(in the rows, 128 means zero)
One turn sends every row of this set to another row. A few are shown first. Where does it send the rows asked after them?
V: [134 165 138 143 127 133 134 133 148 139 134 103]
X: [134 159 126 129 119 101 132 142 145 127 131 124]
S: [118 124  98 131 143 139 149 140  91 171 147 130]
L: [ 77 115 118 149 120 132 105 129 117 116 167 118]
Z: [107 107 126 155  96 123 103 113  97 122 152 138]
E: [109 118 127 141 146 127 156 146  85 162 153 122]
M: [129 172 122 140 127 122 134 134 150 136 143 112]
Y: [105 129 130 104 119 149 107 128 107 139  94 111]
H: [ 92 135 126 110 124 149  99 120 108 131 102 111]
U: [135 147 134 118 125  99 130 145 139 117 134 129]
P: [100 135 134 109 118 147 100 135 107 136  91 117]
J: [133 165 118 140 127 125 133 139 150 139 138 102]
K: [ 88 116 121 155 114 129  99 116 108 116 167 124]
D: [105 112 118 157  96 115  99 117  98 117 152 134]
G: [113 128 129 138 144 111 155 152  86 157 150 130]
F: [111 102 106 150  94 123 102 121  99 130 152 136]
Q: [111 122 123 139 147 122 158 139  85 159 159 121]
C: [108 128 155 127 114 147 112 126  94 141  95 101]
B: [124 134  94 133 127 143 145 140  89 173 144 133]
W: [113 130 152 143 118 141 113 115  94 149  98  96]

E goes to D
U goes to B
K goes to C
And these:
H goes to V
P goes to J

One turn sends every row of this set to another row. A few are shown first. Where does it send the rows asked after them?
revib: [118 135 125 164 110 119 123 119 130 120 126 130  93 126 165 100  85 177
 108 143 159 137 122 119 135 220  75 143 149 128 129 114  92 132 119  93
  83 148 153 129 127  93 155 107 110 145]
dos: [132 136 127  92 126 108 100 130 109 138 118 107 131 155 132 142 136 135
  82 149 132 147  94 142 105 152 111 141 152 168 148 127 112 112 139 130
 160 144  99 107 143 103 160  86 107 141]
Bopar: [133 129 138 100 131 113 105 144 105 123 114  96 136 152 147 145 131 136
  83 148 120 150 104 144 116 159 113 143 143 165 155 124 112 120 150 125
 162 118 108  95 131  93 179  81 101 138]
Baz: [122 119 129 116 124  92 104 146 125 107 126  93 103 149 150  99 138 141
 137 132 131 146 114 165 138 152  94 121 160 122 131 123  92 130 143 109
 133 113 162 101  97 128  98 136 129 117]
zafos: [120 149 129 175 135 131 120 137 120 133 124 142  92 123 152 139 101 154
  98 141 138 165 121 138 125 225  68 140 137 117 147 121  86 114 128  81
  93 151 143 106 127  90 151 113  94 136]
Duk: [134 106 129 107 116 157 142 135 117 150 119  88 123 145 176  89 168 127
 126 150 138 179  73 113 112 182  65 162 163 131 157 126 127 138 167 134
 130 139 118  78 148 120 126 114  97 124]
Vuda: [131 120 126  93 109 144 132 127 119 158 135 125 112 138 181  76 161 132
 120 152 135 172  74 106 113 197  66 170 163 129 150 132 125 154 147 128
 135 142 115  76 150 104 124 114  99 116]
kam: [134 127 130 115 123 121 111 144 102 128 109  80 135 155 136 145 160 134
  78 149 136 154  92 138 111 155 115 133 136 164 158 127 109 109 150 128
 154 135 109 110 149 109 159  82  92 134]
zazut: [131 150 129  89 126 127 114 138 114 148 114  93 118 159 131 143 135 140
  91 151 132 156 108 156 103 157 106 142 162 165 146 137 128 116 151 128
 157 132 112 100 146 102 175  84  96 142]
femo: [113 118 131 107 103  92 107 157 103 124 107 103 111 146 141 111 135 131
 129 146 146 168 107 184 147 155  74 124 160 119 128 124  90 134 131 122
 139 111 161  99 104 102 119 129 106 139]
feni: [127  90 125 147 129 144 127 112 158 137 128  84 120 116 166 120 117 183
 125 103 142 147  88 142 134 172  58 148 150 128 134 126 143 124 151 128
 113 176 115  93  95 125 116 117 119 117]
Ful: [102 132 154 138  85 132 140 114 123 129 127 105  92  98 143 139 142 137
 112 143 119 140 117 152 132 136 127 158 130 131 171 103 121 146 109  86
 110 114 141 122 133  89 152  83 100 130]
Rek: [ 99 139 151 152  96 125 141 119 101 159 116 124  96  94 135 139 144 149
 109 134 106 155 105 147 112 141 107 156 136 137 184 122 110 128 107  94
  93 115 153 109 132  82 142  86 104 123]
revin: [102 140 148 139  85 124 137 100 109 141 140 111  94 102 131 127 153 146
 112 143 121 133 110 136 120 136 118 164 132 134 165 111 112 145  95  97
 104 125 136 130 152  91 134  79 110 124]
kemor: [132 110 139 131 115 121 120  93 156 138 134 104 109 110 164 120 109 176
 117  89 140 140  84 153 138 165  61 151 156 139 132 129 140 137 137 111
 119 183 112  89  99 117 112 107 128 107]
gir: [132 156 123 170 116 128 124 129 130 124 140 102  84 139 158 116 101 177
 105 148 133 140 147 134 130 223  71 139 135 137 128 117 108 146 129  89
  93 145 145 127 137  97 150 116 102 130]
lumot: [121 128 129 181 127 146 116 125 143 107 133 121  89 131 151 127 113 159
 107 148 154 143 132 131 127 218  69 134 132 119 132 107 102 122 136  96
  90 148 140 133 127 112 144 117  94 129]
Rure: [124 103 139  98 111 144 139 128 118 139 140 107 122 134 191  82 158 134
 125 146 113 172  86 111 118 192  76 171 164 125 155 134 121 152 165 128
 134 125 124  64 146 118 136 114 102 115]
Mufo: [131 137 128 110 140 106 105 144 108 146 105 113 132 141 141 158 133 144
  75 140 110 161  96 135  98 160 105 143 149 163 169 137  98  95 152 125
 137 134 120  83 131 107 158  88 109 123]
Dabu: [131 148 129 168 123 128 109 116 130 120 137 127  89 140 153 118 100 154
 100 154 145 139 127 131 123 230  62 143 135 132 123 110  94 131 122  90
  97 150 132 129 136  92 144 106 110 137]
Kogom: [136 145 123  86 128  96 121 134 106 130 119 102 123 153 138 123 133 145
  81 149 137 150  92 142 101 148 126 141 164 172 161 115 104 116 144 117
 141 136 116  95 153  96 162  89  95 147]
gef: [122 114 135 112 102  94 108 156 112 120 118 107 104 136 150 101 146 138
 137 150 136 160 109 171 140 151  77 131 156 124 132 113  86 140 139 129
 129 104 169  96  99 115  97 131 117 119]
padi: [103 134 140 140  81 103 142 108 110 129 135 116 101 102 138 120 132 164
 104 137 132 133 111 136 124 138 133 150 140 146 169 104  97 139 105  99
  91 130 146 130 150  93 154  91 105 135]
seg: [107 128 132 120 102  95 119 147 104 121 126  93 115 134 136 109 146 125
 133 126 150 162 112 180 153 153  92 118 155  98 128 136  94 138 116  99
 145 125 165 104 113 110 109 133 111 138]
kef: [115  99 132 132 126 117 125 107 163 123 134  91 115 118 171 124 101 173
 115  94 123 148 100 152 137 174  68 150 154 131 126 134 148 134 151 111
 117 177 119  83  96 115 124 117 120 117]
notap: [ 99 131 141 156  88 135 138 116 119 132 122  95  88 114 130 130 160 149
 109 147 128 136 113 140 119 141 121 137 126 139 175 109 123 133 108  90
 102 120 146 141 145  95 143  88  92 132]
pipo: [136 125 129  96 104 153 133 143 130 166 133 103 118 132 184  89 164 155
 120 153 133 170  89 112 124 194  72 166 169 132 141 135 128 152 157 145
 137 135 128  73 134 112 133  98  91 106]
lolo: [123 118 127 148 137 119 133 119 153 157 128 105 118 100 164 137 110 175
 110  88 120 158  86 144 133 172  76 145 153 118 149 144 134 118 135  96
 111 183 118  74  94 111 119 116 122 109]
Piva: [140 125 120  83 123 131 149 126 119 152 133 106 121 132 176  67 155 147
 116 142 144 164  63 112 112 179  90 168 177 125 152 124 116 144 156 128
 132 141 127  61 139 103 128  96  96 131]
Parig: [116 133 117 128 123  93 114 149 114 112 135  91 105 150 147  95 146 134
 129 134 137 150 121 159 142 173 101 118 157 100 126 135  91 137 128  95
 142 123 167 102 109 114 101 139 122 130]
Relog: [117 139 126 161 121 127 119 132 142 104 139 121  93 127 166 124 103 152
 100 156 143 150 141 136 134 225  77 145 133 119 117 107 100 137 133  87
  94 147 145 116 126  91 154 112  91 137]
bif: [131 110 135 121 125 128 133 101 152 134 128 106 117 114 169 104  94 179
 126  97 164 146  80 137 139 174  68 153 172 121 130 134 129 124 147 114
 119 177 125  83 100 118 128  99 123 123]
dag: [125 127 121 111 127 138 137 141 123 165 125 122 109 130 179  93 157 132
 119 142 109 180  81 104 102 194  78 164 172 123 172 138 116 128 156 111
 118 138 127  57 139 114 124 123 106 108]
Dem: [108 156 151 138  86 129 145 113 115 135 149  93  96 101 129 141 149 156
 104 140 119 139 127 151 124 142 124 155 137 134 158 114 108 145 104 104
 109 130 143 120 159 102 149  78  89 124]
bilu: [138 118 143 130 108 133 123 112 158 139 133  96 101 119 171 122 102 183
 126  89 141 147 105 149 144 176  61 153 162 137 139 130 136 135 154 116
 117 177 114  94 103 135 130 112 121  99]

pipo goes to Dem
Parig goes to gef
And these:
Vuda goes to revin
Rek goes to lolo
notap goes to feni
Rure goes to Ful
bif goes to Kogom

